128 stands for zero in the data rows.
Some points:
[123 163 184  93 123 147 160 108 181 155 136 150 113 111 170 165  51 125
 139 138 110 117 143  99 122  94 156  85 121 143  91  98  82 125 189 118
  98  92 145  86 149 156 114 137 163 117 169  98]
[ 95  36 113 125 135 101 201 149 132 119  98 184  73 117 158 151 146 127
 154 135 111 148 114 139 114  95  56  99 126 119 119 164 105  96 164 140
 117 124 126  84 134 147 125 119 150 133  94 104]
[184 139 123 130 147 145 146  60  93 121  59 124 141  93  84 176 198 114
 132 104 166 116 134 153 167 149 103 138 154 133 141 120 115 173 163 142
  89  96 155 133  30 135 116 102  65 132 156 141]
[158 165  83 123 121 110 107 179 139  97  80 108 138 172 148 160 112 100
 129 134 111 126 155 129 110 133 134 154 176 125 126 144 137 143 159 138
 155  88 155 118 130 142 183 114 162 208 144 150]
[131 123 124 122 166  95 127 128 106 168  99 150 141 178 118 139 108  97
 120 121 161 163 125 130 131 167 179 106 182  96 123 169 185 169  97  99
 105 154 185 122 149  93  86 150  96 141 196 158]
[ 99 168 111 160 121  17 174 159 101 171 177 125 127  91 181 103 134 133
 134  88 104 137 128 129 113  91 105 182 151 139 107 117  72 140 181 132
 112 183 100  89 104 131 133 161  96 129 109  93]
[115 106  92 117 110  92 163 138  45 102 121 161 160 176 133 138 156 165
 123  53  86  98 118  87 139 140 173 103 127 107 149 131  79 118  72 100
 132 134 136 112  76 106 125 161 185 155 108 139]
[131  69 127 138 150 147 105 184 140 112 127 130  76 131 169 131 159 143
 127  85 116 137 122 125 107 135  91 152 111 198 124  62 153 215  89 115
  96 108 126 136 152 122  90 127 142 163 125 134]
[172 133 125 140 132 113 158 116  89  88 109 102 109  78 124 186 117 112
  97 157 129 181 139 140 147 162 147 119 117 122 230 114 176 175 157 132
 139 146 200 190  94 121  95 139 137 126  14 114]
[105 128 127 145 120 146 140 131 134 149 132  97 145 109 110 165 156 126
 124 122 131 117 138 129 119 118  98  73 104 147  79 102 101 138 103 122
 118  87 114 128 156 101 177 115  47 169  63  91]
[ 86 120 102  98 149 176 149 157 167 115 110  83 197 155 173 102 143  84
 218 157  76 172 140 125 162 129 175 122 145  84 115 117 119 130 105 146
 150 128 132 160 118 171 159 134 114  81 188 137]
[143  83  96 153 112 122 136 172 133 126 132 156 103 103  41  74 138 146
 129 146 143 161 152 154 173 124 156 100 127 158 123 113 122 109 148 127
 164  96  79 213  79  74 156  93 149  96 140  76]
[219 126  84  73 133 152 119 138  85 164 101  90 166 112 125 150 161 143
 123 128 145 125 101 140 160 167 164 104 154 136 154 132 167 104 191  70
 145 130 167 148 210 137 108  94 127 122 145 164]
[146 102 127 191 135  98 104  92  83 137 105 137 161  71 103 176 140 116
 131 149 145  85 137 169 135 137 148 118 148 111 152 129 180 173 156 212
 170  99 177 150 136 160 121 162 120 197 130  98]
[113 138 117 111 170 101  91 163 122 176 109 122 144 118 156 128 109  90
  88 143 141 131 122 123 156 106 130 108 123 205 116 149 145  94  55 158
 163 126  99 147 106 119 116 131  96 135 112 126]
[134 154 121 159 157 158  90 142 123 132 103 154 120 104 172 115 117 132
 162 133 149 129  95 180 180 182 148 208 120  51 126 150 119 115  99 110
 115  78  93 168 117 118 136 119 151 133 144 143]
[ 66 152 149 151 147 179  94 154  95 110 119 141 144 131 114 138  74 109
 160 119 104 100 118  80 101 123 136 109  97 122 137 166  85  73 151  80
 135 191 100 108 167 124 112 127 126 161 141 127]
[139 128 131 114  93 134 108 152 116  32 167 118  73 137 124 133  92  82
 119 107 167 161 145 140 166 189 166 165 113 126  79 137  87  65 121 129
 166 115 171 155 162  85 130 136  86 132 170 141]
[129 101 154  98 112  96 139  77 149 171 164  96 130 145 145  70 104 122
 170 166 171 156  77 146 147 101 107 103 125 129 152  99 103 114  96  90
 118 132 159 153 116 127 134 189 130 234 136 149]
[126  38 155 129 114 122  86 117 111 115 138 157 101 102 124 141 153 124
  63 166 122 128 156  73  96  50  97 138 136 121  93 101 116 151 152 122
 109 126 114 106 117 146 129 103 103 119 148 191]
[ 91 144 127 123 144 102 121 127 135 123 111 117  98 191 159 188 160 127
 165 164 224 127  90  63 145 146 125 146 123 142 101 144 136 119 129 114
 115 125 107 141 163 174 109 160 139  72 112 127]
[156  74 119 163 138 113 133 152 135 139 157 142 142 104 121 107 107 131
 113 116 201  39 159 151  99 107 140 137 118  80 102 101 131 150 175 116
  94 149 107 121  97 121 177 144 127  51  43 125]
[ 38 110 171 134  83 114 128 157 204 131  86 169 134 138 108  85 147 120
  73 141  90  82 130 140  91 187  94  93 173 118 169 123 123 175 150  81
 159 102 118 114 137 153 122 172 126  81  86 120]
[106 173  46  85 102 107 137  85 171 144 105 145 128 115 142 162 131 150
 202 124 127 127  87  94  28 146 151 114 112 155  85 113 143 103 110 115
 128 142 155  61  86 105 143 140 137 125 143 155]
[151 148 163 144 154  99 107 113 149 168 131 151 151 115 137  74 153 119
 186 117 126 125 153  57  83 117  91 144 127 132 196 108 128 142 148 159
 152  99 143  96 168  60  99 110 140 120  97 117]
[ 82 141  93 133  99 129 107 109 106 117 115  76  42 116 133  71 116 124
 169  53 161 131 145 168 141 131 142  89 112 108 166 141 140  69  95 128
 134 160  55 160 159 136 148 135 137 111 166 192]
[ 90  76  95 124 134 104  89 143 116 128 147 142 145  85  90 116 124 109
 130 137  82 124 101 131 146 189 153 128 133 182 134 156 144 112 160 164
  34 124 152 121  79 129 151 150 109  90  75 154]
[152 150 114 120  76 154 114 126 155  99 177 143 142 153 146 132  85 208
 147 138 120 133 154 109 203 125  62 132 112  93 153 129 107 134 127 170
 140 146  70 211 133  51 140  95  86 107 168 158]
[ 94 135 162  89  67 109 109 144  97  84  58 116 221 125 204 115 137 143
 114 176 145 140  78 128 132 133 143 122 138 156  93 133 131 136  93 106
 102 161 138  70 110  70  69 131 167 113 127 108]
[147 127 132 139 121  99 140 139 187 131 164  78 177 111  85 200 106 105
 117 112  98 125 119 148 116  82 110 149 137 100 129 119 117  84  84 115
 153 101 128 118 116 149  65 113 141 107 119 127]
[131 177  39  99 110 174 157 204 143 145 146 102  96 153 110 112 115  91
 118 167 118 111 133 121 123 117 115 122  82 123 134 148 102 156 112 154
 115 146 112 112 146 154  90 188 146 162 162 118]
[175 136 178 101 147 141 120 101 109 130 123 112  93 101 113 113 108 158
 108 145  84 109 105  78 112  79 127 169 112  83 109 125 143 168 119 135
 161  92 104 145 134 158 150 116 104 123  81 128]
[230 125 133 180 106 145  92  65 192 165  93 129 118 125 154 119 179 101
 119 140  68 141 123 118 153 130 127 110 137 122  68 144 126  97 114  91
 115 149 149 155 152 141 100 133 134 173 135 135]
[101  90 142 130 107 255 163 106 130 150 122 155 132 194 113 159 117 129
 146 120 102 106 115 143  97  86 126 228 244 183 112 102 126 112  88 126
 202 180 143  93 108 139 122 146 122 113  91 101]
[141 181 117 150 216 152 127  81  92 128 137  98 134 125 116 143 125 151
  43 148 122 111 135 115 137  89 103 152 148 168 159 132 101 154  92 118
 131  96 144 138 216 132 209 152 171  71 196 162]
[133 136 139  98 136 140 116 106  57 170 120 144 146 163  87 171 125 117
  87 112 106 202  97 211 175 136 122 115  81  73 137  50 223 127 169 178
 130 121 175 139 151 119 106 150 134  92 124 119]
[157 147 155 122 139 123 128 124 119 143  95 146 123 166 135 115 144 139
 104 123 118 149 122 178   0 146 119 159  73 126 115 187  67 115 141 156
 104 127 140 218 149 144 122 113 123 129 162 111]
[113 121 183 153 136 102 159 122 236 106 119 204 123 128  98 141 167 120
  90 115 119 117 101 174 145  43 224 135  94 151 164 120 145 138 178 152
  85 178  79  80 112 107 183 148 110 135  77 111]
[ 81 155 125 103 175 131  94 107 152 100 123 120 145 144 128 143 148 214
 136 127 147 141 206 155  98 132 155  93 142 142 115 131 130 139 130  69
 108 139 164 101 129 136  77 149 142 177 107 145]
[129 138 143 158  95 150 152 146 119  87 190 107 125 139 186  81 115 143
 159 124 102 109 163 110 116  64 113 107  74 164 164 193 151 115 146  89
 154  98 114 118  99 125 116 104 109  93 161 118]
[106  95 113 110  93  87 137  73 119 141 132  68 134 169 125 114  90  98
 140  86 139 120 209 120 152 180 150 163 100 145 147 157 146 158 102 141
  99 136  65 180 139 133 141  93 149 141 171  99]
[105 136 141 183 160 122 141  91 108 106 132 125  82 122 134 117 112 107
 108 167 100  94 113 153 139 127 103 115 135 134 116  63 106 108 102 149
 130 137 178 135 149 141 136   0 126 114 125 124]
[109 189 116 122 106 145 133 117 153 107 128 141 153 119 119  66 124 103
 112  72 229 179  92  77 116 135  95 117 174 101 160 121 164  84 116 126
  83 108 158  86 127 182 112 144 125 136  97 109]
[188 101  89 165 125 164 117 122 122 117 173  90 114 150 101  81  91 174
 100 149 150 154  98 114 175 195 134 124  97  92 141 198 116 160 138 173
 199 143  70   2 122 150 138  77 130 106 153 125]
[111 153 229 116 149 159 189 153 129 139 180 156 115  95 130  98 138 188
 114 162  89  68 170  92 112 134  86 138 136 117  70 116 173  65 121 148
 109 135  94  89 128 122 114 124 151 160 118 125]
[158 156 179  75 124 107  81 159 110 129 237 128 112 108  41 121 156 132
 148 102 132 136 128 148 130 138 108 100 113 124 114 118 121 150 102 131
 157 159  93 182  76 140 203 103 161 102 161 100]
These points spread out most along one direction. Take the direction at right angles to it along which they spread out most. Go by this last direction. How far along it is each point below, from 0 to 99? 50 is the average, and the first point above lies past it. One standard deviation of the points above along it is 16.
[147 127 132 139 121  99 140 139 187 131 164  78 177 111  85 200 106 105
 117 112  98 125 119 148 116  82 110 149 137 100 129 119 117  84  84 115
 153 101 128 118 116 149  65 113 141 107 119 127] : 48
[111 153 229 116 149 159 189 153 129 139 180 156 115  95 130  98 138 188
 114 162  89  68 170  92 112 134  86 138 136 117  70 116 173  65 121 148
 109 135  94  89 128 122 114 124 151 160 118 125] : 64
[ 81 155 125 103 175 131  94 107 152 100 123 120 145 144 128 143 148 214
 136 127 147 141 206 155  98 132 155  93 142 142 115 131 130 139 130  69
 108 139 164 101 129 136  77 149 142 177 107 145] : 42
[131  69 127 138 150 147 105 184 140 112 127 130  76 131 169 131 159 143
 127  85 116 137 122 125 107 135  91 152 111 198 124  62 153 215  89 115
  96 108 126 136 152 122  90 127 142 163 125 134] : 44
[126  38 155 129 114 122  86 117 111 115 138 157 101 102 124 141 153 124
  63 166 122 128 156  73  96  50  97 138 136 121  93 101 116 151 152 122
 109 126 114 106 117 146 129 103 103 119 148 191] : 47
[131 123 124 122 166  95 127 128 106 168  99 150 141 178 118 139 108  97
 120 121 161 163 125 130 131 167 179 106 182  96 123 169 185 169  97  99
 105 154 185 122 149  93  86 150  96 141 196 158] : 34
[175 136 178 101 147 141 120 101 109 130 123 112  93 101 113 113 108 158
 108 145  84 109 105  78 112  79 127 169 112  83 109 125 143 168 119 135
 161  92 104 145 134 158 150 116 104 123  81 128] : 50
[184 139 123 130 147 145 146  60  93 121  59 124 141  93  84 176 198 114
 132 104 166 116 134 153 167 149 103 138 154 133 141 120 115 173 163 142
  89  96 155 133  30 135 116 102  65 132 156 141] : 19
[134 154 121 159 157 158  90 142 123 132 103 154 120 104 172 115 117 132
 162 133 149 129  95 180 180 182 148 208 120  51 126 150 119 115  99 110
 115  78  93 168 117 118 136 119 151 133 144 143] : 58
[188 101  89 165 125 164 117 122 122 117 173  90 114 150 101  81  91 174
 100 149 150 154  98 114 175 195 134 124  97  92 141 198 116 160 138 173
 199 143  70   2 122 150 138  77 130 106 153 125] : 72
[ 94 135 162  89  67 109 109 144  97  84  58 116 221 125 204 115 137 143
 114 176 145 140  78 128 132 133 143 122 138 156  93 133 131 136  93 106
 102 161 138  70 110  70  69 131 167 113 127 108] : 43
[151 148 163 144 154  99 107 113 149 168 131 151 151 115 137  74 153 119
 186 117 126 125 153  57  83 117  91 144 127 132 196 108 128 142 148 159
 152  99 143  96 168  60  99 110 140 120  97 117] : 47
